Named moves come first, each a turn or a mirror and shown by rows before and after it. Which of them, in which order, take the first row of each pair that follows to the second? Write the first one first, as in the answered first pair.
P (before => after):
[  4  18  -5  -5   3   1   2   9   1  -1   6 -17 -18   8  -9   9  12 -19] => [  3  20  -4  -5  -7  -4  -3   7  -1  -9   2 -10 -10   3 -17  17  15 -17]
[  4   7  -7  -2  16  13   7   3   6 -10  20 -18  -4   9  13  12   4 -19] => [  2   8  -1  -6  -3   0  -5   3   1 -26  11  -2  14   0  -3  30  11 -12]
[-7  3 -1  0 12  7 11  7  0 10  5 -6 -1 -1  4 -1 -4  4] => [-7  6  4 -4  0 -3  4  6 -3  0 -1  5 12 -9 -7 10  1 10]
R (before => after):
[ 13   7   6   8 -10   0  -1 -14 -12 -27  -7  -1  30   2  -8  27  -1  -2] => [ 13  -8   6   9  -6   5   1 -17  -1 -20 -14   4  32   1  -2  18 -19  14]
[  4  -2   8  -1   0   0  -2 -12   0  -1  -2  -5   4   7   2   8  -6   4] => [  5   2   8  -2  -1  -2  -3 -11  -3  -2  -1  -6   3   6   0  10  -1   0]
[-15  -1  -2  -5   0 -19  -7  -1  -2  -4  -2  22   3  -5 -10 -12  14  -4] => [-16  -8  -1  -3   1 -16  -6  -3   2   0  -7  25   4  -7  -7 -16   6   3]
N (before => after):
[-18 -21  -4   2  19  13   6   7  29   4   3 -12  -8   6  17 -10 -28  10] => [-28   9   0 -15  -3 -23 -28  13  16  -3  11   6 -19  -6 -11  10   2  14]
[ 14   5   3   8  21  19   8 -14  -8  -8  -6 -20   9   4  18  16  -2  -6] => [  8  26   3  -3  13  -1 -13  -9 -15  -6   5 -14  -9  -1   5  24  18  -8]
[ -6   6  -6  -5   1 -16  -9   7   6   8   3   9  -8   1  -8  -6   6  11] => [ -1 -12  -3   3   2  -3   4   3  10   0 -10  12  14   2  -4  -7  -7  15]
[ -1  -6   5 -12   0   3 -22  -2  -9 -12   6   6  -5   8  -6   2 -11  25] => [  3 -12   3  -7   9  13 -13  -4  -6  -8   7  -1  -6  13   3  -6 -19  22]
Now pairs of rows:
(2 to 3 moves a pair)
[  7  17  -3   9 -10 -11  -4   5 -18 -18  -8   4  15   0   4  -3  35 -11] => [  8 -10  -9  15  13   8  11   2   2   7  -8  -5   0   8  29 -33   1   5] : P, R
[ 4 16 -1 -2  4  3 -5 -6 -6 -6  8 -8 -9  2  2 10  7 -2] => [  3  12  -3  -1   9   7  -2  -7  -2   1   7 -11 -15   3   7   3   0   2] : N, R, N
[-11  -1   1  -6 -21 -18  -3   1  12   1  -2  21  12 -17 -13  -7  -1  21] => [-14   5  -2  -9 -19 -22  -7   3  11   6   4  20   0 -14 -14  -9   4  20] : P, N
[-10  14   5 -11 -10  -3 -19  15  -4   0   0 -10  11 -12  -4  -8  13  16] => [ -3  16   5  -2  -5  12  -3  14 -10  -8  -1 -21  21  -5   0  -6  16  -4] : N, R
[  1  31   3   4   9   9  15  10 -18 -20   9 -16   0   8   3   3  26 -41] => [-11  27  -2 -12  17 -11 -11  14   0  15  22  -8 -43   1   6 -21  11  -5] : N, R, N
[  4 -15  -1   5  11  17  12  -8   0   2   7  -7  -4   4  16 -11 -29   8] => [  3   5   7   0 -16  -3  -4  -7 -17 -25   0   9  16  -5 -11  20  -1   3] : P, R
[ -1  -9  -1   5  13  17  -9 -11   4   3  -5 -17 -11   3  -2  19 -20  17] => [  4  -5   0   9  13  24  -2 -10  -1  -5  -6 -23  -6   8  -3  24 -13   5] : P, R, N
[ 16   1 -10  -2  13  19  17  -3  -3  15  -1  -7 -25   3   4  14  -9  -4] => [ 14  -2  -2  -4  -6   8   9  -7  -8  -4 -16  11   3  -5 -13  32  -5   5] : P, N, P
[-10 -29   4   4   1  11   4  -2  12   1  -2   5  12   1   2  -6 -18  15] => [-12  -1   7  -3 -17 -11 -12   3  -6 -14   6  10  12  -3 -19  16  14   0] : N, N, R
[ 10   4   1   7   9  15  10  -5   0  -5   5 -16   2   9   7   2  -1 -12] => [ -3   4   1  -8   3  -7 -15  -3   9  10   7  -1 -17  -1   0  -3  -5  15] : N, R, N
[ -4  17  -1  -5 -15 -11 -26  -8 -15  -8   5  -2   6 -15  -1  18   6   8] => [ -5  23  -3  -7  -6 -10 -25  -5 -14   4  16 -11 -12 -12   8  10   9   2] : N, N, P
[  8  14  -6   4 -16  14   5  -3 -10  11   6  -4  -7  13   3 -13  15 -18] => [  9  -2  -5   8 -13  24  13  -8  -3   9  -4  -2   3  14  10 -18  -1  -9] : N, N, R
[  0   3  -1  -2 -14  -6  -5   1 -17 -10   6   9  10  -5 -10  17  14  -6] => [  3 -10 -10   4  10  13   9   1  -3  15  14  -7 -11   2  15 -10  -5  -6] : P, R
[ -8 -11   3   8   3   3  16   1  -5   3 -12   1   9  -4  17 -10 -11   6] => [ -8   6   8   4 -10 -11   4   4 -15 -10 -12   9  15  -7   1   7   7   0] : N, N, R
[  3  -2   1 -17  15   0 -14  11  -2  17   7 -12 -32 -22  34 -14 -17  24] => [ 12   0   0  -4  22  19   8  10  -9   8   9 -27 -21 -12  43 -13 -11  -1] : R, N, N
[ -3  17   6  -4 -18  -7   2  15 -14  -4   9  -5  10   5  -4   7  18  -2] => [ -1  -6   1  -1  -1   8  14  14   3  15   8 -11  -1   7  17 -19 -10  12] : P, R
[ 27  -9  19   3  28  25   4 -28  11 -12  16 -11 -17  10  19  22  -7   9] => [ 28 -15  21   5  21  24   2 -30  11 -21   8  -4  -1   7  13  29  -8  14] : N, N, P
[ -8  -5 -12  -1   9  12  -8  -9  14  21 -11 -19 -15   9   3 -15  -8   3] => [-11 -14  -9  -4  -4   3 -18 -12  16  12 -24  -4   2   2  -8  -5 -13  19] : R, P, R
[  3   0   6   1 -10   8  16  -2 -10  -5  -1  -5  17  -5   8   2   4 -17] => [ -4  -8   8  -5 -17  -2   1  -3  -3  -2  -8  10  18 -14   1   2  -6   6] : N, R, P
[ -7  -5   7   3  -5   1  11  -1  -1 -10  -8   2   9   3  -6   4   9   0] => [-7 -4  4  4  6  6 14  2  3  2  1 -6 -8  8  3 -7  4 -1] : N, R
[  4   0   9   1  -4  -5 -11  -7   0  -4   2   5   3  -2  -7   9  -4  17] => [  7  -6   9   6  -3   4  -4  -8   0  -7  -2   3  10  -2  -3   9 -10  13] : R, N, P
[  2 -15   0   3  -5  11  -3 -10   1 -10 -13   8  21  -5   0   8 -17  17] => [ -1  11  -8  -1  13   5 -11  -1  -1  12  17 -13 -25   2   9  -6   1  -2] : N, R
[ -3  -5   1   0  10   2   9   9   5  19  12  -7 -16   1  15 -13  -4  -3] => [ -4   8   8  -6 -15 -15  -7   9  -8  -3   6   9   3  -7 -10  13  16  -3] : R, P
[  4  -3   3   7   9  21  -2  -8   2   1   0 -14  -3   6   8   0 -18   4] => [  4   9   7   6  -4  12  -7  -7  -8 -14  -4  -6  12   2  -5  16  -1  -4] : N, N, R
[  2  10  -7  -4 -12  -1  14   9 -10  -5  10   8  15   0 -14  15  32 -26] => [ -2  15 -11  -9  -1  -7   4  14  -3  17  24   4 -16   0  -8  -1  29 -20] : N, R, N
[  5  11  11  -2 -11   7   3 -10 -17 -24 -13   9  45   0  -6  19 -10   8] => [  8   3   1   5  21  32  23  -6  -5   3   3 -17  15  12  24 -13 -28  -1] : R, P
[ -9   1   0 -12   2 -19 -15   4  -2  13   2   7 -17  -6 -11  -5  -2  14] => [  0 -22   1   0  10   7  11  -2   4   8 -13   1   6   0   4 -10 -22  12] : R, N, P
[ 10  14   4   1  -3  -2 -11   1  -8  -7   6 -12   2   1  -3  12   4   5] => [  6   9   4  -5  -4  -5 -17   1  -3  -2   4  -7  -2  -3  -3   9  -3  17] : P, R, N
[ 12  12   1  -1   0   2   0 -13  -2  -8  11 -12   1   1   5  19  15 -10] => [  9  13  -1  -6   4  -3  -9 -10   7   6  16 -12 -17   0   8   8  11   0] : N, R, N
[ -5   7  15  -3   4 -16 -22  -8  -1  12  10   5 -22  -3  -4   5   2  16] => [ -3   3  18  -3  -5 -17 -23 -11  -2   3   1  12  -7  -5 -10  13   0  20] : N, N, P
[-12  15   3  -6  -9 -19   2  17 -20  -8   8  -1 -21   3   4   8  30   7] => [ -3  -7   7   9 -11   4  27   7 -18 -28 -12   0  18   6  10  13  13   4] : N, R
[ 15 -14 -13  10   8  27  12   1   8   5 -14 -12  16   7  17  -8 -31  -8] => [ 14 -19 -10   6   0  22   7  -1   7  -1 -22  -3  27   4  10  -4 -33   2] : R, P, R
[ 13  -3  -3  13  -3   5   1  -4  -4 -23  -3 -14  26  20   6  22  -1 -14] => [  6 -21  -8   8  11   3  -6  -5  18   8   1 -12  -1  18  19  -4 -29  17] : P, N, R
[ 15  17  10 -20  -3   3  -2   9 -13  -6  -4   3   0  -2  -7   1  11   5] => [ 12  12  11 -22  -4   1  -8   8  -9  -3  -7   7  -3  -4  -7  -3   6  15] : P, R, N
[ -6 -14  10   1  -6  12   9   6  -9 -15   7  -4   7   7  11   2   9 -14] => [ -7 -26  11  -1  -9  10   5   3  -1 -11   0   4  11   2  11  -2  -4   2] : N, N, R
[ -6  19   0  -2  -7 -12 -20   6  -7  -3   7  21   5  -9 -22  10  10  -2] => [ -3   8  -6   6  21   8  -3   8   7  22  16  -1 -21   3   4 -19  -9  -4] : P, R
[-13  -2  -9 -10  -3 -21  -9   7   8  10  -4   3 -15   1  -1 -12  -7  13] => [ -9   2 -12  -3   6 -10   3  10   6  12   2 -11 -21   9   8 -17  -4  -3] : R, N, N
[ 11 -16   1  12  -3   8  15   7  20  27  -7 -10  -2  -4  14 -11 -18  13] => [ 18   6   6  16 -23   2  16   8  -3  -5 -11  -8  24  -4  -5  20  15 -14] : R, N
[-4 10  4 -8 -3 -8  1 -6 -5 -5  4  4  2  2  3 12 11  4] => [-3 11  3 -3  4 -1  8 -6 -5 -1  7 -3 -2  6 12  9 11 -5] : N, R, N
[  2  10   2  -4 -14  -3  -2   2  -6  -5   6   8   0   3  -6   9  21  -2] => [  0  -5  -3  -6  -2   2  -2   3   8  16   7   9 -14   2   8  -8   1  15] : R, N
[  1   8  -7  -3  12   2   3   7   3  17  12  -8 -23   4   5 -16   3  -9] => [  6 -11  -6   3  13  17  17  -1   7   9  -3  -6   2   5  12 -16 -14  -6] : N, N
[  6   4  -1   7  18  11   5 -10  -3  -1   5 -13  -8   0   7   5  -9  -2] => [  7   6   1   9   9   9   6 -13  -8 -11   0  -8   5  -2   0  15  -6  -5] : N, N, R
[ 11  -9   0  -1  13 -18 -18   1   8   2   5  13 -13 -16   3   5  -1   9] => [ 12 -13   1   0   9 -15 -15  -1   9  -3  -1  16  -2 -18   2   8  -6  11] : N, N, N
[ -8  14  -9  10 -14  -6  16   0 -18 -29 -11 -14  13   2  -4  17  30 -24] => [-11  22 -11   8  -8  -7  13   2 -19 -20  -1 -22  -3   5  -2  11  35 -28] : N, N
[  1  -6 -11  17  -5   1  21  -1  -9  10  -8   8   1   2   8 -18  23 -15] => [ -3 -17  -9  15 -11  -2  17  -4  -5   8 -19  19  12  -3   5 -16  12  -2] : P, R
[ -5  10  -3   0  10   5   3   7   2  19   9 -11 -20   3  10 -18   4 -13] => [-10  -8   4  -7 -13  -8 -10  -1   7   6 -16  19  10 -11  -7  -5 -11  19] : P, R
[ 13  -8   0  11  15  23  12 -18  -1  -9   1 -15   9   8  10  16 -26   8] => [  9 -11  -2   7  15  18   4 -17   6   0   3 -10   1   6  12   9 -34  22] : R, N, R
[ -1 -19  -7   6  11  15  25   7   1   5  -8  -4   7   4   8 -15  -7 -10] => [  0  -5  -5   7   2   9  24   9 -12  -9  -7  -5  18   2  -4   1  11 -24] : R, N, N
[ -5 -12  -7  -1  -2  -6  -2  -2   8   7 -12  14   7  -9   6 -11  -8  13] => [ -8  -1  -8  -4   1 -13  -8   3   5  13  -2  11  -9  -8   6 -13  -1   9] : P, N
[ -4  14  -3 -12  -2 -16 -27 -14   2   5  20   4 -22  -6  -9   7   0  14] => [  4  11   3  -1 -14  -8 -13 -20  -9 -22   5   7  15  -5 -17  27   6   0] : P, N, R
[  5  11   1  -9   7   0  18   6   3   8  12   5 -11   1  13 -13  14 -17] => [  9   3   5  -2   2   9  29   1   0  -6   1   8  13   2  12  -5  10 -18] : P, N, R
[ 16   0  10   3   2   9 -19 -23  -5 -13   6  -5   2   0  -4  26 -22  16] => [ 18  11   8   7   8  12 -13 -18 -11  -8  18 -19 -11   5   2  22 -12  -2] : P, R
[  3   1 -13   9   8   8   5   7   7  17  14 -11  -7   7   8 -18   2   0] => [ -1  -4  -7   2 -14  -7  -9   1   4  -2  -3  14  18  -5 -12   1   2  19] : P, R
[  1   4   3  -2  -5  -4  -4   1  -6 -12  -7   4   8   0  -7  13   7  -2] => [  1  -9   0   1  10   7   5  -1   6   3  -8  -4   0   3   7  -6 -12   7] : R, P
[ -6  -7  -3  -6 -13 -11   1  19   6   8   5  17  -1  -5   0  -7   8   6] => [ -1 -13  -2  -2 -14  -3  10  18   3  -1  -2  17  16  -3   1  -4   5   2] : P, R, N
[  1 -15   0   2  -3   4  11   3   3   1 -15   8  13  -2   2  -7 -12   9] => [ -2   2   2  -5 -12 -11  -3   6  -5  -4  -9  14  11  -5 -11   6   6   4] : N, N, R
[ -2  20  -5   5 -17  -4  -6  11 -12  -7  -2   9   8  10 -10   8  21 -21] => [  5   2  -5  14 -12  15  13   6  -7 -10 -13   5  27  14   3   2   3 -18] : N, P
[ -1 -21   1  10   0  18  22   0   9  -2 -12   2  18   5  13  -9 -13  -6] => [ -2 -16  -3   9   9  20  24   2   9   6  -3  -7   2   8  19 -17 -11 -11] : N, N, P
[  4  -1   5   8  -6   7   5   1  -8 -13   1   4  28  -1  -4  14   1  -9] => [ -6  17   2  -4  -8 -14 -17   9  -8   0  15  10  -2  -6 -12  11  11  -2] : N, R, N
[ -5  20   2  -4  -3 -11 -17   3  27   4  12  -7 -21  -4   9  -6   5  -7] => [  1  -7   7   4 -11   6   1  -7  29 -13 -12   1  21  -5  11   1 -16   3] : P, N
[ -6   7   3  -5 -17 -13 -19  -2  -4  -9  -8  23  14 -12  -9   9  12  13] => [  0  14  -7   3  13   6   0   5  -2  15  16 -10 -21   4  17 -17  14 -14] : P, R
[  2   7   5  -6   2 -11 -17 -20   1 -22 -13  22   2  -3  -1  25  -4  27] => [ -2  21   2 -10  10 -18 -23 -15  -1  -8   3  14 -25  -1   1  17   5  20] : N, N
[  6  -5  -2   3   2   7   4  -2   3   4  -2   2   1  -1   0  -2 -12   8] => [ 7 10 -2  1 -4  0 -1  0 -6 -4  2  1  2 -2 -7 10  3 -3] : P, R
[  9  -6   0   7  19  18   8 -10   6   4  -1 -18 -10   4  14  -2 -25   4] => [  7   5   9  -1  -9  -3 -10 -11  -7 -23 -12   2  15  -8 -13  26  -5   8] : P, R
[  4  11   1   4 -27  -2   5   1 -22 -30 -13   7  30   6 -13  22  27 -31] => [  6 -18 -11  14  15  30  32   1   4  10  -3 -19  -3  19  29 -24 -13 -20] : P, R
[ 14 -11   1  -2   8   7  10 -10  -1  -3 -12 -17   8  -9   9  -7 -23  16] => [  8   4   6 -11  -9 -14 -13  -8 -10 -13 -12  -3   9 -18 -10   9  -6  21] : P, N, N
[  5   5   2   2  -7  -5  -4  -5  -7 -10   0  -1   8   3  -6  15   6  -7] => [  5  12  -2   2   2  -5  -3  -3  -7  -1  10  -9  -8   5  -1   7   7 -10] : N, N, P
[ -3   4  -2  -5  12   2   3  -1  -2   1   1  -6 -18   5   3  -7   2  -3] => [  0   5   2   0   5   8   9  -3  -7 -11  -8  -5   0   5  -2   3   7 -11] : P, N, R
[-10   6  -5   2  -7 -13  -6   4  10   2   6  14   0  -1  -7   1   3  -8] => [-9 -2 -6  3  1 -6 -2  3 16 11  7 10 -4  0  0 -9 -8 -3] : R, P
[  0  11  -3   4   8 -15 -13  -1  12  23  15   5 -23   4  -6  -4  -7  16] => [  9  24   3  12  -6 -12  -3  -2  -7  -9   9   2   9   5 -16  22  15 -12] : P, N, R
[-16 -23 -12   3 -16 -12  17  14   9  -4 -25  22  23   1   1 -22  10  -2] => [-19  -4 -19   0   0 -14  14  23   7  15  -1   4 -14   7   7 -32  25 -19] : N, R
[ -5  13  -5  -3   0  -4   0  12  -1   7   9  -4 -16   2   0  -9  19 -14] => [-10   4   1  -7 -12 -16 -12   8   4   2  -5  15  -4  -7 -11  -2  11   9] : R, N, R
[-14  -7  -5  -7   1 -12 -10   8   5  17  -2   8 -13  -6  10 -17  -8  15] => [-10  11  -1  -7 -12 -19 -14  11 -12  -3  -3  10   0  -7  -6   4  16  -5] : N, R
[-15  18  12 -13  -6 -15 -15  17  -8   4  14 -10 -15  -4 -18  -3  16 -15] => [ -1   1  12   4  -1  16  17   9 -11 -13   2 -22  15   6  -6  -2   7 -34] : N, P, R
[  1  -9   3  10  15   1  26   7  -8   3 -16  -1  20   3  10 -21 -18 -12] => [-10  23   2  -6   6 -29  -5  15 -19   9   2   5  -9  -4  -8 -12  12 -14] : N, P
[ 21  -2   1   3  -2   5   6  -2  -7 -14   6   3  11  11   1  18 -12  -9] => [ 16   5   3  -1  -7  -6  -3   0 -11 -16  10   5   8   8  -4  22  -4  -8] : N, N
[  8   2  10   8   2  12  13 -11  -5 -13  -3 -10  16   5   2  14  -3  -9] => [  2  19  10   0  -3  -3  -4  -6 -11 -12   6  -7   0   0  -6  19  14 -11] : N, P
[ 19  -8  11  -1  25   5   5 -16   1  17   4 -14  -7   6   6   2 -14  17] => [ 17   5  18  -7   2 -10  -7 -17 -11  -3  -2   1  12  -1 -18  27   4  16] : P, R
[ 15 -15  -5   9  -2  13  29  -2  15 -10 -21   2  11   5  18 -18 -15 -12] => [ 15 -16  -4   9  -7  11  27  -4  15 -11 -24   6  15   2  14 -16 -17  -9] : R, P, R
[  1 -10  -4   4  12  14  12  -3   7   5  -3  -5   4   2  12 -13 -13   4] => [  4   6  -1   8   7  12  15   0  -7  -6   1 -10   7   4   7   0   8 -17] : R, N, N
[ -6  12  -1   0   4   5   4   6  -8  -3   6 -12 -17   8   8  -8   8 -16] => [ -5 -16   2   1  -1  11  11  -2   1  -7 -16   1   9   3   9  -9 -16   7] : R, N, N
[  7  -3   4 -12  -6   3   9 -17   4  -9 -12   6  17  -4  -2   6  -4  20] => [ 10  16   3  -8  -4   7  14 -13  -8 -13  -1  -8  11   4  -2  11  15  -4] : P, R, N
